[[ 1.24  1.37  1.03  2.08  0.36  0.59  0.50]
 [-1.31  0.30 -0.14 -1.99  1.51  1.50  1.08]
 [-0.75 -0.79 -0.16  1.85  0.59  0.17  0.36]] ==> 0.17

[-0.122  0.016  0.041  0.132] ==> 0.041

[-0.706  0.206 -1.360  1.688] ==> -1.360

[ 0.143 -0.139 -0.052 -0.126] ==> -0.052

[[ 0.132  0.015 -0.052 -0.226]
 [-0.153  0.187 -0.006 -0.129]
 [-0.101 -0.147 -0.085  0.184]] ==> -0.085

[  2.428   9.956 -10.333   5.465] ==> -10.333

[[-0.121 -0.153  0.099  0.003 -0.003]
 [-0.125 -0.069 -0.182  0.108  0.178]] ==> 0.108

[-167.591  124.599 -119.046  158.257 -133.837] ==> 158.257

[[  15.816  -25.186  -17.456  -53.901  209.641  205.265]
 [  50.624   21.652  110.109   41.795 -117.263 -107.664]] ==> -117.263
---
[ 176  760 -879 -516] value -879
[9131 2680 3658 9232 6128] value 3658
[5 7 5 8 1 8 6] value 5
[641 244  60 823  36] value 60
[91 85 41 17] value 41
[9005 3656 3077 2039 1425] value 3077
---
Q: [84 81 20  8 50 63 82]
A: 82
Q: [89 34 49 55 47 23]
A: 23
Q: [12 87 84 37]
A: 37
Q: [ 871  368  116 -777  507 -407]
A: -407
Q: [8 0 1 1 6 7]
A: 7
Q: [84 40 55 22 83 33 44]
A: 44
---
-21,-34,38,-3,12 -> 12
9673,3123,8829,5980 -> 5980
80,35,71,66,45,24 -> 24
29,25,245,32,232,103,197 -> 197
6877,3962,3205,4971,9720,8272,1944 -> 1944
120,107,216,23,27,198 -> 198
897,853,331,543,82,343,322 -> 322
375,-449,737,-889 -> -889
---
[[ -13.198   23.058   88.864 -103.835  232.433   86.659  171.302]
 [ 123.504  162.597   34.862  144.956   37.873  101.888  -16.543]
 [ 123.733  -39.597   93.354  186.254   66.364 -164.261  207.512]] --> 232.433, -164.261

[[-0.26 -1.38  0.60  1.12  0.37 -0.21  0.77]
 [ 0.50  1.76  0.50  0.77  1.45  2.10  1.21]] --> 2.10, -1.38

[[ 0.082  0.081 -0.104  0.184]
 [ 0.061 -0.163  0.026  0.180]
 [ 0.042  0.023 -0.067  0.112]] --> 0.184, -0.163

[ 1.33 -0.84 -1.78  0.67 -0.61] --> 1.33, -1.78

[ -1.224 -17.765   9.618  -3.452  -1.643] --> 9.618, -17.765

[[-1.03 -1.24 -0.95 -0.93]
 [ 1.39  1.16  1.17  1.75]
 [ 0.67 -0.86 -0.10 -0.32]] --> 1.75, -1.24

[  31.591 -137.688  169.353  -85.036] --> 169.353, -137.688

[-11.294  -1.785  -9.811  10.466   9.712] --> 10.466, -11.294
---
[  84.8   48.6  -45.1  124.0 -167.9  138.9] >> 84.8, 138.9

[ 0.091 -0.110  0.104  0.086 -0.053  0.056] >> 0.091, 0.056

[-1.22  1.26 -0.39 -0.43  0.31 -0.88] >> -1.22, -0.88

[[ -75.5  170.6   37.4   47.5]
 [ -99.1  189.0   95.9   34.5]
 [  84.9 -153.1  -36.6   39.4]] >> -75.5, 39.4

[[-13.04  -8.11   9.30   3.02]
 [ -9.37  17.98  -1.64  10.81]
 [-13.90 -15.18  16.57  -7.12]] >> -13.04, -7.12

[[ -0.6  10.1 -12.7  21.5  13.1]
 [  1.4  18.1  -8.9  -2.6  10.2]
 [ 10.7  21.0  13.9   2.4  12.7]] >> -0.6, 12.7
---
 -1   22  -13  -18   -7    5  -15
-20   27   -7   -4  -30   -3   -2
-18   11  -17   19  -41  -41   14
Answer: -18

 47  -21    2   -8  -29   18 Answer: -8

-57    0   -1  -37 Answer: -37

-14   12    2    3
-24  -12   42    9
 15    4   -6   19
Answer: 3

-47   26   48   -3 Answer: -3

 -3  -32  -24   15   42   44   36 Answer: 15
---
Input: [440, 502, 979, 642, 57]
Output: 440
Input: [[-233, 281, -70, 150, -136, -547], [-167, 246, 254, 258, 181, 527]]
Output: 246
Input: [[9901, 3362, 6286, 3890, 5813], [3675, 5357, 7163, 7250, 2984]]
Output: 3675
Input: [49, 79, 89, 40, 53, 17]
Output: 79
Input: [389, 400, 976, 62, 74]
Output: 389
Input: [3, 8, 5, 6, 6, 2, 5]
Output: 5
Input: [34, 24, 77, 45, 50, 59]
Output: 24
---
[  1  48   0 -20] -> -20, 1

[-46 -15 -19   2 -13] -> -13, -46

[[34  8 45 40 30]
 [16 25 16 16 17]
 [20 14 24 23 21]] -> 30, 20

[[ 50 -29 -11  -5]
 [ 36 -31  20 -11]] -> -5, 36

[16 50 36 38] -> 38, 16

[ 30 -40 -42  27  17] -> 17, 30

[[-34  -8   8  21  20   3  -3]
 [ 20  -6 -12 -14  10   8  55]] -> -3, 20

[[-19  -3  14  40]
 [ -7   5  -5  40]] -> 40, -7

[[ -9  -3 -26   8]
 [ 18 -30 -45  23]
 [ -7  -6   3  -2]] -> 8, -7

[  8   9  19   7 -44 -36   0] -> 0, 8
---
[ 0.185 -0.159 -0.108 -0.196 -0.116 -0.007 -0.089] value -0.007

[[ 0.027 -0.063  0.136 -0.061]
 [-0.052 -0.158 -0.022  0.012]
 [-0.086 -0.140 -0.138 -0.045]] value -0.138

[[ 0.48  0.54  0.31 -1.13  1.87  0.57]
 [ 0.48  0.54  0.02 -0.01  0.36  0.57]] value 0.36

[[-166.1   86.3  137.5  176.2  135.7]
 [-166.1   86.3  137.5   93.2   -4.2]
 [-166.1   86.3  137.5  176.2 -213.1]] value 176.2

[ 0.010 -0.100 -0.175 -0.161 -0.203  0.084  0.190] value 0.084

[ 0.09  0.17 -0.19  0.06  0.11 -0.05] value 0.11

[-0.06  0.14 -0.04 -0.06 -0.12 -0.13 -0.17] value -0.13

[ -8.3  -0.5 -13.7  14.3 -15.7] value 14.3
---
0.114,0.144,0.088,0.033
-0.014,0.089,0.147,0.065
0.140,-0.121,0.074,0.008
Answer: -0.121

-1.5,1.3,0.1,1.3,0.5,0.3
-1.2,1.1,0.4,1.2,0.5,0.3
Answer: 1.2

0.14,0.06,-0.14,0.00,0.11 Answer: -0.14

10.16,4.42,-12.19,-5.89
-1.41,-3.93,13.31,-3.24
Answer: -3.93

0.774,0.140,0.606,-1.896,-1.581,-0.727
0.783,0.235,1.300,-1.400,-1.466,-0.718
-1.456,-0.437,-0.147,-0.187,-2.050,-0.944
Answer: -0.187

-7.4,4.2,4.2,6.8,19.1,-10.8,3.6 Answer: 19.1
---
[[ 0.16 -0.08 -0.15  0.20  0.07  0.09 -0.10]
 [-0.20  0.08  0.09  0.06  0.14  0.01 -0.07]
 [ 0.14 -0.03 -0.03 -0.03 -0.03  0.03  0.08]] ans = 0.20, -0.20

[[-125.423   52.125   77.682  118.028   22.422]
 [-114.661    0.328   76.746   57.699  -37.005]
 [ 137.282  140.537  -52.697   68.429   79.422]] ans = 140.537, -125.423

[[  -8.238  -86.802  -80.673  -16.275  -73.128  -58.492]
 [ -14.720 -125.381  -45.057    8.929  -12.245 -159.123]
 [-177.892  -34.361   52.586   33.052 -173.147  159.645]] ans = 159.645, -177.892

[[ 1.2  0.1 -1.4 -0.4]
 [-0.3  0.0 -0.1 -0.3]
 [ 0.6 -0.4 -0.7 -1.0]] ans = 1.2, -1.4

[ -5.4  -9.2 -18.8  13.9  -1.8 -14.1] ans = 13.9, -18.8

[ 0.8  0.1 -1.3  1.6  1.3 -0.4 -1.5] ans = 1.6, -1.5

[ 0.30 -1.94 -1.06  1.51 -1.16 -0.76  0.87] ans = 1.51, -1.94

[[ 108.606  113.098  113.492   85.683  192.057]
 [  80.297   25.669 -127.636   76.268  189.625]] ans = 192.057, -127.636
---
3, 20, 1, -30, 54, 55
-5, 24, -34, 18, 10, 23
-11, 21, -35, 23, 16, 20
| 1

-14, 15, 21, 16, 16, -21
7, -9, -18, -13, -12, 10
-31, 34, 57, 37, 45, -38
| 21

0, 1, -22, 1, 3, -2, 2
-1, 0, -8, 3, 2, 13, 0
-1, 0, -50, -1, -56, 3, 1
| -22

4, -1, 12, -4
-4, 0, 0, 7
40, 13, -6, -14
| 12

-11, -1, 3, -3, -2, -27
-8, 0, -37, 4, 3, -43
2, -1, -14, -15, -1, -15
| 3

-2, 38, -28, 54, 56, 4, 3
14, 17, -6, 32, 4, -20, 2
-7, -5, 13, 3, -6, 17, -1
| -28
---
[[-26, -7, 3, 48, 30], [-17, 39, 23, -34, 10]] Out: -34
[[-34, 48, 17, 6, 12, -29], [0, 27, 30, 35, 15, -17]] Out: 15
[[12, -26, -1, -39, 40, -16], [-31, -15, -1, 17, -17, 16]] Out: -17
[[15, 5, 14, 6], [-41, 11, 53, 15]] Out: 53
[[-36, -11, -2, 33, 3, -28, -3], [43, 19, -42, 6, 3, -10, -30]] Out: -10
[[41, -56, -19, -38], [15, 22, -21, -25]] Out: -21
[[-14, 37, 20, -17, 8, 12], [-40, 26, 1, -11, 0, -12]] Out: 0
